128 stands for zero in the data rows.
Here are some points, one per row:
[104  75  98 125  96 100  96 116 141  92  75  82 127  83 132 104 121 146 110 133 130 100 111 151 120 135 138  82 100  96 112 189 170 117 132  97 119  95 117 130 135 105  65 142 135 136 157  75 155 120  84 128 101  89  86 104  80 104 100  89 154  80  71 112]
[ 92 101 114  97 141 183 121  90  91 102 120 169 107  92  99  85  79  96 113 141 137 152  78 108  67 160 179 145  81  91  89 129  92 113 120 121 107 126 125 137 117 116 127 171  87 180 101 126  84  70  81  84  99 131 134 131  89 141 108 104 139 118 138  86]
[ 85 150 112 162  84  92 188 170  69 115 132 117 122 153  96 144 116 152  88 173 102  84 173 135  88  78 145 167  95 180  95 109 125 155 130  95  54 148 147  86  75 176  97 125 152 134  75 103 160 160  96  77 117 160 114  98 101 130  94 197  98 159 129 104]
[114 111 161 127 130 137  95 151 110 164 120 135 117 106 146 165 193 103 143 168 106 156 123 113 156 134 136 156 109 118 128 159 119 194 149 143 191 127 141 155 156 174 123  89 148 139  82 130 132 123  97 164 129 172 117  72 113 129 129  98 116 129 155 138]
[115 117 152 138  84 134  73 104 132 130 104 103 106 129 119 141 132 173 181 165 100 158 137 146  63 139 165 154 121 177 180 130  96 176 170 153 134 161  77 100 119 172 129 110 168 145 103 161 102 122 141 134 103 142 107 136  97 107  77  70 109 177 108 108]
[105  72 149 142 111 167 157 165 188 160  93 136 153 181  91 145  76 115  98 111 108  93  95 178 111 146 100  95 102 108  95 121 105 117  61 150 120 191  84  55 124 139  81 125 119  94 106 135 165 146  95 113 160 175  90 140 130 148 186 151  90 120 156 159]
[114 101  96  84 167 175 114 108 111 105 157 168  53 107 148 109  90  88 121 120 168 169 126  91 122 151 153 103 133 131 117 125  71 119 141  98 133 144 153 145 127 150 134 169 161 171 102  99  62 112 171 184  95 126 132 117 137 159 164 112 154 152  84 114]
[106 151  86  97 173 105 130  88  92 139 175 157  83 150 114 112  98 102 133 166  75  76 139 120 149 117 195  99 174 168 128 103 178 153  96 131 109 174  70  97 127  73 159 154 129  90 173  60 143  86 162 101 124 123 147 111  82 135 131 102 164 138  70 132]
[146 158  85 111 176 204  88 134  98  95 140 143 156  90 149 153 140 191 141  82 147 117 154 111 182 101 145 105 162 172 114  87 152  85 177 149 113 134 151 103  98 123 161 118 159  71 198 134  65  96 110 152 113 117 167 151 179 123 115 104 161 168 159  81]
[103  94 163  84 113 101  98 195 116 166 118 115 149  81  95 112 172 124 113  95 140 188  98 140 162 154  79 144  97 116 197 131 116 127  92 143  96  94 165 157 151 151 147 133  91 116 123 143 152 144  78 136 130 130 146 113 172 103 114 105  88 119 114 177]
[106  63 174 135  97 106 166 108  85 133 101  81 156 157 118  99 102 123 179  65  97 106  99 104  84  80  86  97 162 169 112  97  95 112 143 152 105 139 127 140  77  83 180  93  77  82 119 146  89 158 125 111 178 132  71  84  68 125 171 155 126 120 160 137]
[132 151  68 136 111  81  56  96 120 107  83 115  80 152 145 181 131 169  68 139 173 105  69 109  87  98 124 129  81 106 157 147 132  98 158 166  93 134 133 156 150 170 142 104 149 156 143 124 139 137 120 133 131 109  77 149 132 175 112 103 112  86 127 149]
[180 104 124  99  96 171 167 123 133 155 135  79 105 147  81  68 183 164 170 109 152 129  80 152 169 129 112 188 166 130 143  74 118  74 151 147 147  80 147  83 142 125 169 104 134  99 134 161 103 133 138 131 160  83 133 105 138 112 174 160 110 113 161 147]
[106 110 106 147 104 139  96 183 140 135  69 172  86 140  94 103  88 112 153 160 102 154 175 190 166 143 121 154 155 128  90 136 166 131  78 111 170 157 136 187 126 127 146 126  62 166 145 124 106 155 117  81 108 136 124 158  88 124 139 156 110 128  83 129]
[127  87  65 141  69 113 136 157 154 162 107 167 125 113 119 114 135 134 126 119  95 119 132 119 173 156  79 138 147 106 112 133 164 208 119 134 161 124 139 158 148 109 128 214 101 120 141 160 122 179  98  65 132 109 126 165 118 110 130 158  89 101  99 155]
[130 118 163  97 144 109 124 131 144 178  94  88 159  87 150 106 117  88 115 102 149 128 123 113 144 135 129 167 178 118 164 139  98 130 170 153 167  69 151 164 174 132 123  85 160 139 139 148 144 112  99 126 130 127 156  97 148  80 159 119  75 128 154 136]
[102 127 160 109 103  70  63 121 106  59 165  85 136 192  90  83 121  59 193 169  87 123 173 111 123  98 127  74 143 135 100  97 131 158 146  99 178 152 100  81  95 112 138 153 169 156 185 126 126 106 117 120 112 155  88  89 133  99  90  84 109 143 161  95]
[159 177 121  85 159 141  83 101  95 146 173 185 190 116 144 112 129 116 167  85  59 135 105 172  95 108  92 184 151 181  93 134  90 155  98 149 126 124 167  78  67 121 152 126  99 127  74 140 106 133 184 160 137  88 158 157 185 103 172 148 130 129  89  93]
[131 117  88 118 166  88 149 130 187 111 138 127  73  60 161 176 112  82 153 104 132  92 122  77 137  85 116  92  86 104 101 134 128  71  98  80  95  69 109 139 137 133  76  91 113  69  89 102 173  90 134  82 127 136 148 178 172 178 103 122 152  86 109 110]
[141 162 157 144 116 168 119 160  93 152 130 147 126 130 182 178  91  80 159 187 125  98 170 151 122 185  69 129 159 147 102 104 172 139 115  75 176 128  60 100  89  79 164 180  77 139 109 182 159 181  70 210 117 143 170 140 155 173 135 145 149 169  79 148]
[178 185  68 149  77 117 139 114  90 108 182 137 177 151  78 140  78 137  58  87  94 113  73 117 103 124  74  94 101 159 113  94  99  95  77  99 122 100  68 110 125  87 109  61  75  99  86 121  75 127 179 160  95 130 104 119 111  59  81 138 116 187 166 114]
[162 151 172 179 149 115 165 177 177 140 142 186 116 137 163 115 111 128 100 136 119  77 120 145 108  86 128 115  86  81 156 174 167 146 118 115 107 111  98 132 148 167 115  96 144 118 134 119 116 182 133 145 181 160 122 160 183 145 110 132 191 133 163 168]
[ 84 122 151 154 181 137 141 110 128 170 170  68 122 121  88 136  86 142 128 159 148 155 190 117 178 130 145 148  55 137 163 135  82 129 163 133 184 173  87 136 121 158 137 128 143 107 167 127 118 102 145 122 144 135 109 103 130 154  91 219  87 106 143 102]
[172 153  75 102 194 102 158 158 177 139 152 100 163 142 105 104 185 142 111 140 179 116 171 167 101 191 141  73 155 165 117 119 178 156 105  84 151 132 175 181 122 107 182 157 134  98 152 169 174  97 130 117 111 118 160 163 121 114 168 172 143  75 178 126]
[175 175 138 115 129  79 154  94 147  98 102 120 106 143 120 174 148 168  74 136 133 110 165 189 196 156  83  87 182 145  81 156 140 117 122 151  69 137 122 177 117 136  90 185 120  85 145 186 126  95 153 113  87  70 110 144 129 151  63 123 145  72 150 149]
[128 197 164 151 160 166 110 151 168 170 128 133 145 213 163 130 167 116 111  92 120 155  81  97 112 117 131  82 118  81 108 122  51 102 165 111  76  92 148 189 123  79  89 149 116 132 138  64 192 127 137 176 108 149 182 161  90 160 158 186 160 135 146 158]
[105 135 168 128 149 108 106 134 128  83 157 147 113 147 137 140 134 161 133 152 169 179 149 108  82 136 131 180 115 120 169 166 142 136 157 140 135 123 101 169 156 140 100 138 168 149  73  61 135 128 103  68 117 168 116 105 106 156 155 135 176 144  90  91]
[123 113 128 147 158 134  99  88 115  89 144 116  98 103 138  87 160  88  66  74 125 139 146 104 124  96 168 132 111  80 120  93 116 119 120  84 125 104 151 134 116  88 168 128 161 137  61 121 103 112 100  95  84  83 179 113 126  77 144  88 127 115  76 105]
[115 153 158 161 104 138 136 129 142 134  93 112 116  79 171 126 123  66 181 120 146 158 111 168 164 205 132 133 127  94 176 127 119 149 110 126 162 151 173  99 171 142 130 120  96 137 131 114 116 134  97  84 186 131 120  95 143 120 144  98 116 101 120 121]
[112  93 153 162 155  88 173 141 160 150 105 128 140 158 192 154 144 188 113 151  89 185 113  87 145 161 173 126 109 130 141 147 155  94 144 175 132 107 126 115 144 147 140  98 132 214 145 167 174 153 163 134 159 159 132  93 176 101 144 139 143 139 159 152]
[136 152 171  69 110 136 170  66 154 117 144 134 160 141 112 141 114 130  77 127 151 137 170  76 188 106 162 107 117 149 125 103 169 126 158  78 154 111 168 132  99 146 175 156 139  95 170  83 167 102 180 143 102 122 152 194 130 136 179 145 162 182 147  78]
[157 161  90 110 115 128 154 151 103  67 142 146 116  85 146 160 173 167 135 116  80  74 144 161 102 126 124 177 164  92 155 157 145 185  58 141 120 109 135 145 157 119  88 105 159 176 160 156 158 157 127 179 122  67 146 167 145 185  98  95 168 191 111 134]
[172  84 141 111 133 172 121 108 149 143 101 131 182 114 151  91 175 126 130 153 195 142 145  94  97 122 106 110 165  78 126  96 100 104 137 184 101 101 158  69 160  79 130  91  75 129 109  93  79 120 169 162 189  76 142 131 142  89 146 101  87 114 122 157]
[163 106 128 169 105 149 193 130 102 143 169 147 162 128 163 167 131 146 172 102 166 123 110 179 114  79 151 172 110 123 155 144 165  91 154 150 154 191 153 122 166 135  93 114 176 139 121 154 149 151 178 131 160 143  98 127 173 177  64  83 115 149 155 151]
[101 154 133 196 122 129 143  96 137 122 121 105 154 152  81 126 125 157 169 144 181 136 107  79 148 112 141 142 160 160 143 170 135  99 147 164  95 169 118 117 118 178  94 145 152 137 188 164 114 131 168 161 131 186 115 110  57  96 132 145 109  71 145 165]
There is one direction along which these points spread out most. Take the direction at right angles to it along which they spread out most. Go by this last direction. Where along it does each point below lie, from 0 to 99? The average is 50, and the first point in the table lies past the average. One standard deviation of the points above along it is 16.
[178 185  68 149  77 117 139 114  90 108 182 137 177 151  78 140  78 137  58  87  94 113  73 117 103 124  74  94 101 159 113  94  99  95  77  99 122 100  68 110 125  87 109  61  75  99  86 121  75 127 179 160  95 130 104 119 111  59  81 138 116 187 166 114] -> 46
[ 92 101 114  97 141 183 121  90  91 102 120 169 107  92  99  85  79  96 113 141 137 152  78 108  67 160 179 145  81  91  89 129  92 113 120 121 107 126 125 137 117 116 127 171  87 180 101 126  84  70  81  84  99 131 134 131  89 141 108 104 139 118 138  86] -> 62
[102 127 160 109 103  70  63 121 106  59 165  85 136 192  90  83 121  59 193 169  87 123 173 111 123  98 127  74 143 135 100  97 131 158 146  99 178 152 100  81  95 112 138 153 169 156 185 126 126 106 117 120 112 155  88  89 133  99  90  84 109 143 161  95] -> 72
[136 152 171  69 110 136 170  66 154 117 144 134 160 141 112 141 114 130  77 127 151 137 170  76 188 106 162 107 117 149 125 103 169 126 158  78 154 111 168 132  99 146 175 156 139  95 170  83 167 102 180 143 102 122 152 194 130 136 179 145 162 182 147  78] -> 40
[114 101  96  84 167 175 114 108 111 105 157 168  53 107 148 109  90  88 121 120 168 169 126  91 122 151 153 103 133 131 117 125  71 119 141  98 133 144 153 145 127 150 134 169 161 171 102  99  62 112 171 184  95 126 132 117 137 159 164 112 154 152  84 114] -> 50
[105 135 168 128 149 108 106 134 128  83 157 147 113 147 137 140 134 161 133 152 169 179 149 108  82 136 131 180 115 120 169 166 142 136 157 140 135 123 101 169 156 140 100 138 168 149  73  61 135 128 103  68 117 168 116 105 106 156 155 135 176 144  90  91] -> 71
[159 177 121  85 159 141  83 101  95 146 173 185 190 116 144 112 129 116 167  85  59 135 105 172  95 108  92 184 151 181  93 134  90 155  98 149 126 124 167  78  67 121 152 126  99 127  74 140 106 133 184 160 137  88 158 157 185 103 172 148 130 129  89  93] -> 26
[157 161  90 110 115 128 154 151 103  67 142 146 116  85 146 160 173 167 135 116  80  74 144 161 102 126 124 177 164  92 155 157 145 185  58 141 120 109 135 145 157 119  88 105 159 176 160 156 158 157 127 179 122  67 146 167 145 185  98  95 168 191 111 134] -> 52
[128 197 164 151 160 166 110 151 168 170 128 133 145 213 163 130 167 116 111  92 120 155  81  97 112 117 131  82 118  81 108 122  51 102 165 111  76  92 148 189 123  79  89 149 116 132 138  64 192 127 137 176 108 149 182 161  90 160 158 186 160 135 146 158] -> 36
[ 85 150 112 162  84  92 188 170  69 115 132 117 122 153  96 144 116 152  88 173 102  84 173 135  88  78 145 167  95 180  95 109 125 155 130  95  54 148 147  86  75 176  97 125 152 134  75 103 160 160  96  77 117 160 114  98 101 130  94 197  98 159 129 104] -> 84
[175 175 138 115 129  79 154  94 147  98 102 120 106 143 120 174 148 168  74 136 133 110 165 189 196 156  83  87 182 145  81 156 140 117 122 151  69 137 122 177 117 136  90 185 120  85 145 186 126  95 153 113  87  70 110 144 129 151  63 123 145  72 150 149] -> 51
[127  87  65 141  69 113 136 157 154 162 107 167 125 113 119 114 135 134 126 119  95 119 132 119 173 156  79 138 147 106 112 133 164 208 119 134 161 124 139 158 148 109 128 214 101 120 141 160 122 179  98  65 132 109 126 165 118 110 130 158  89 101  99 155] -> 51
